In the data rows, 128 means zero.
Here is a table of points, one per row:
[139 150 107 134 129 109 139 114  96 159 100 158 123 101  91 121 148 124
 102 120 130 144  96  68 164 131 110 160 137 166 117 134]
[130 130 185 139 146 120 122 129 121 107  88 155 132 131 131 145 133 112
 124 125 127 112 139  98 110 128 120 137 167 113 129 137]
[102 117 160 130 130 128 134  74 112 132 111 121 140 149 107  76  84 160
 135 125 123 130 129  96 115  98 131 166 132 156 119 142]
[132 138 127 129 115  83 126 127 102  94 132 158 124 140 131 148 136 145
 151 133  89 169 171 113 139 143 108 154 151  71 148 141]
[116 139 132 128 138 149 112 108 116 129 140 111 154 144 136  78 135 102
 202 129 126 151 159 158 155 138 125 135  89 120 125 146]
[ 87 124 100 108 167 179 165 124 151 160 129 137 133 153 106 130 117  84
 107 141 157 124 151 116 142 119 181 118 174  96 124 117]
[151 109 153 126 145 116 104 109 130 149 102 122 145  87 120 153 106 107
 123 139  90 140 100 124 135 113 173 152 122 149 121 142]
[135 146 112 113 126 153 136  90 155 107 145 161 142 104  93 123 147 156
 106 157 131 114 154 153 111 125  87 154 157 118 116 119]
[166 136 136 143 139 103 114 131 120 120 115 138 162 134 109 105 106 114
 123 107 147  76 127 145 113 129 114 136 171 137 109 150]
[132 153 150  95 121 142 115  90 133 125 158 118 139 112 131 159 168 120
 142 117 163 147 160 131 133 160 149  78 140  91 116 123]
[168  76 159 113 111  97 124  99 129 116 116 129 159 120 138 144 136 104
 112 131 138 147 149 163 111 146 138 114 139 149 105 103]
[144 157 141 109  70  99 174 185 148 159 154 125 155 164 166 115 172  81
 124 117 129 155 136 119 121 108 114 137 161 126 131 110]
[119 158 119 122 146 124 111 107 160 122 161 115 158 105 112 106  90 135
 120 162 140 144 116 116 112 123 111 127 162 127 125 125]
[119 162 140 163 126 126 133 138 113 118  82 116  90 131 106 185 114 127
 147 147 112  86 117 144  75 134 143 131 116 160 164 134]
[127 147 158 138 157 131 114 133 131 114 157 154 101 148  90  97 154 154
 112 110 103 116  98 132  98 121 127 130 161 124 109 105]
[101 119 134 112 167 175 158 151 164 113 154 125 120 109 138 126 129 138
 112 134 162 159 106 135  90 155 130 181 107  96 121 128]
[138 137 146 147 128 129 118 131 108 123  77 154 158 114 119 127 135  98
 105 116 180 123 122 120  91 142 109 142 156 127 145 132]
[134 151 129  87 134 147  89 115  90 167 142 130 121 103 140 134 150 161
 113 131 155 153 152 139 135 138 128 107 124 105 127  97]
[160 157  96 133 123  83 152 121  77 142 150 147  91 109 128 143 119 106
 119  99 107  95 127 122 132 158 155 131 126 124 152 123]
[121 136 166  98 106 150 139  96 102 133 113 123 145 125 125  77  93 145
 153 114 130 104 134 127 137 141 167 132 115 180 118 140]
[ 83  76 150 130 151 148 108 125 132 176 148 140 186 151 134 106 141 156
 171  92 114  93 112 109 157 130  94 121 116 133 145 116]
[ 94  83 111 140 143  78 105 158 145 159 152 140 132 122 137 150 158 139
 120 102 150 116 128 146 125  81 125 104 131 163 174 153]
[163 148 130 145  92 135 126 115 132 143 151 130 143  83 112 120 126 118
 136 120 143  90  82 142 122 137 157 166 106 117 135 168]
[132 155 127 126 143  96 159 105 116 131  96 111 121 141 133 181 156 138
 143 185 143 116 141 150 176 139 132 107 123 144 124 134]
[134  97 105 164 128 143 112 130 143 190 157 139 179 134 147 166 139 136
 145 136  83 115  98 135 127 171 101  81 129 124 166 177]
[159 147 149 140  86 112 143 158 136 117 112 117 152 111 115 106 115 149
  78 143 121  82 124 116 149 156 145 122 142 126 166 111]
[137 113 131 134 150 115 140 122 109 111 108 129 124 102 139  86 131 135
 177 138 116 112 128 151 156 128  79 117  96 111 113  72]
[128  98 133 130 132 128 117 127  89 126 119 134 133 116 124 125 162 104
 136 156  96 163 139 131 102 119 135 145 178 143 123 135]
[ 69 124 119 118 158 145 156 147 132  88 170 121 145 114 117 143 120  96
 144 137 105 158 117 126 116 171 161 112 118 126 110 105]
[139 132 117 139 109 114 108 103 116 127 127 117 159 151 104 154 135 138
 112 145 131 157 147 172 145 144 113 159 108 120 138 131]
[103 135 148 126 118 119 130 108 175 166 124 174  99 141 179 114 120 149
 187 116 113 138 150 123  95 101  95 108 113 163 132 146]
[142 104 145 143 114  93 133 127 124 134 126  96 123 122 141 133 149 127
 106 151 144 148 149 153 154 157 121 105 112 150  95 137]
[179 117 169 161 112 123 155 115  99 148 155 122  97 148 119 136 136 127
 122 139  92 121 126  96  97 168 134 158 139 140 112 143]
[108  97 167 124 112 118 117 146 128 112 130 109 105 153 110 145 119 143
 108 140 151 136 124 174 178 114 124 135 116  92 149 148]
[142 123  89 126 142 148 195 157 145 128 122 151 129 143 165 149  95 122
 127 162 137 123 137 126 146 133 151 143 157 138 113 178]
[119 143 165 121 121  75 161 175 172 185 135 139 138 130 159 164 143  90
 119 133 132 158 115 126 154  84  96 161 116 149 152 102]
[159 190 114 139 129 156 103 108 125  84 124  98 115 123 189 117 142 121
 139  86 128 128  62 109 132 122 128 116 151 157 137 126]
[105 132 105 132 155 127  94 120 126 161 127 106 126  98 135 156 106 139
 139 106 111 170 126 139  98 122 123 152 137  79 114  84]
[131 151 151 111 146 127  98 145 138 115 133 127 138 158  98 150 111 140
 119 143 115 145 156 130 111 143 129 122 102 156 131  87]
[112  52  94  84  66 130 118 127 135 124 102 132 127 159 146 162 153 117
 101 171 151 126 100  88  81 118 107 121  73 108  94 144]
[133 109 157 125 123 126 150 106 105  96 147 149 129 129 125 101 106 129
 169 127 163 140 124 101 117 130 156 116  98 163 160  83]
[ 95 167 120  99 101 134 104 140 100 131 152 127 120  92 134 156 108 165
 132 126 181 137 134 159 118 138 131 115 117 126 110 119]
[136  91 102 139 137 162 183 155 127 103 120 122 149 159 112 150 125 153
 125 141 131 151 100 168 129 150 131 115 183 157 133 113]
[116  96  80  97 133  98 152 151 108 113 107 117 184 158 152 175 134 147
 151 130  89 109 108 108 121  85 124 108  98  81  98 117]
[107 165 126 123 182  93 105 125 159 130 146 128 123 149 142 126 150 137
 110 143 141  92 117 159 103 152 132 153 110 134 115 106]
[111 123 148 107 119 129 154 104 102 105 145 114 127 127 138 120 103 144
 181 143 131  93 187 144 185 105 119 131 108 112 108 133]
[131 126 110  75 133 102 119  91 152 154 134  96  74 136 115 110  77 132
  99 106 103 141 133 134 140 177 131 115 149  92 156 108]
[114 115 105 168 153 110 133 131 110 138 186  65 108 121 104 101 125 112
 130 148 146 117 149 123  65  94 144 128 152 135 111 125]
[158 125 132 119 109 116 148 140 142 105 126 101  94 131  78 158 124 125
 134  55 110 118 121 119 158 143 140 153 122 124  96 152]
[163 116 142 140 109 180  83 128 147 116 141 101  91 145 136 117  98  88
 114 142  99  84 101 113 158  99 139 131 146 121 174  87]
[119 101 103 163 132 123 132 141 135 111 102 152 114 125 120 115 123 110
 128 124 139 146 142 177 133 152 114 127 124 107 129 148]
[178 155 131 119 112 163 169 152 199 180 151 121 123 144 128 155 126 145
 108  82 130 143 147 168  99  70 116 100 126 136  83 110]
[163 110  88  88 143 174 173 179 148 128  94 118 150 129 167  94 111 151
 172 123 147 138 183 110  93 133 102 157 126 143 180 116]
[103 156 114 141 120 117 119 141 144 139 128 122 143 119 101 116  89 132
 114 153 120 135 144 129 131 151 107 110 116 136  93  88]
[101 124 155 149 149 130 125 170 105 143  91 111 121 150 137 131 167 141
 137 113 173 121 121 146 144 159 131 141 127 104 122 169]
[160 132 132 161 130 131 127 148 124 132 108 168 135 116 105 138 156 108
 123 121 145 113 157 127 130  93 187 147  75 114 146 108]
[ 76 108 118 132 141 132 156 141 148 134 191 165 133  95 109 151 166 176
 105 121 130  92 143  88 120 124 110  81 102 126 138 141]
[157 156 127 128 141 124  95 139 153 132 153 121 117 104 149  90 158 184
 125 190 111 143 154 126 144 114 169 102 103 101 100 145]
[131 116 126 112 105 105 120 121 153  96  93 108 131  90 124 122 157 121
 120  66  67 126 132 147 141 139 169 143 139 124 125 150]
[132 177 139 123 145 149  98 123 156 126 149 149 112 133  78 138 113  91
 166 154 141 149  90 101 128 127 107 129 126 149 120 139]
[ 88 126 103 145  99 172  92 112 104 123 182 139 142 172 159 148 153 130
  98 110 107 126 146 143 138  66  85 122 149 169 175 144]
[124 135 122 158 118 134 102 119 129  73 141 143  99 111 192 111  83  91
 102 131 126  88 116 100 123  94 108 149 158 167 116 113]
[118 102 135 127 124 144 132 141 102 114 124 156 104 101 126 162 118 115
 153 112 138 151 117 165 165 121 122 138 132 124  77 142]
[135 108 111 147 168 198 126 143 104 103 116 138 123 133 173 123 122 137
  71 126 113 157 128 108 172 123 126 143  92 149 130 113]
[123 118 127 176 112 154 105 133 107 115 160  89 126 129 195 144 103 109
 103  99 154 117 158  91 155 163 107 133  99 121 106 112]
[111 146 109 145 155 114 115 129 147 125 141 107 111 158 102 108 137 154
 122 104 150 160 126  71 124 115 156 115 131 155 112 112]
[121 139 114 179 131 133 120  55 175  67  93  89 117 136 164 153 156 138
 115 121 149 146 142 111 161 110 122 111 128 123 140 108]
[123 116  77  93  63 124 126 144 116 126 107 140 159 204 146 129 145 138
 153 154 148 125  79 100  96 110 121 107 106  69  91 131]
[122 138 106 106  95 104 144 130 100 120 118 119 106 101 126  93 135 132
  84 119  95 136  93 171 153 140 160 138 133 136 138 169]
[119 102  87  63 177 129 123 119 137 109 163 194 151 164 143 136 124 109
 115 134 129  96 110 124 116 116 119  74  86 106 114 135]
[165 105 157 131 128 109 115 157  95 116 131 144 109 155 121 131 112 180
 145 142 144 154 114 130 118 111 163 128 142 145 146 138]
[153 122 137 135 107 112 107 157 169  88 130 115 135 104  90 115 130 108
 143 121 124 114 124  98 145 159 141 157 130 122 152 151]
Along one direction, these points spread out more than along any other. Take the direction at right angles to it along which they spread out most. Go by this last direction. For each point below, how far along it does it lie, from 0 to 99? The average is 50, and the first point in the table lies past the average. One standard deviation of the points above along it is 16.
[ 98 134 160 156 115 123 138 125 124 139 111 120 154 113 145 132 110 136
 125 160 135 140  92 123 125 111 175 145 169 108 147 133] 54
[ 82 106 143 155  95 157 172 101 156 153 134 175 129 115 140 120 142 150
 151 114  99 137 129 122 103 133  95  96  96 146 155 128] 40
[125 115  98 187 119 121  95 154 121 135  98 163 109 141 116  98 128  92
 141 133 138 166 157 157 153 143 142  91 120 110 103 140] 63
[149 178 176 124 174 143 151 134 100 119 113  91 135 108  95  99  84  78
  72 117 105 151 120 109  75  66  50  42  89 101 169 205] 35
[145 133 149  88 175 145 100 136 124 150 142  99 100 121 103 140 145 116
 130 135 108  97 147  97 117 124 108 153 155 142 112 135] 37
[143 148  93 164 129 115 126 121 102 130 109 133 179 131  96 150  98 138
 127  94 132 132 121 112 132  97 145 143 135 118 128 134] 56
[152 107 141 145 140  91 123 111 143 145 103 162  98 146 154 119 109 139
 119 131 147 120 108 145 125 145 128 132 145  93 126 136] 61
[129 135  95  79 128 131 147  67 116 129 103  94 114 145 123  81 142 103
 128 100 121 118 135 145 134 154 142 168  92 158 164 125] 48
[155  98  89  88  98 100 116 138 124 133 101  89  73  63 102 123 133 131
 155 141 141 125 104 118 144 120 115 113 161 153 163 130] 63
[ 97 167 118  81  94 145  76 173 140 152  95 117  99 116 115 115 115 125
 107 123  87  92 159 129 129 167 153 118 144 143  91 125] 50
[105 120 150 148 132 161 171 107  96 135 103 124 109 125 123  71 156 128
 159 137 117 102 110 148 123 114 115 126 116 113 128  64] 37
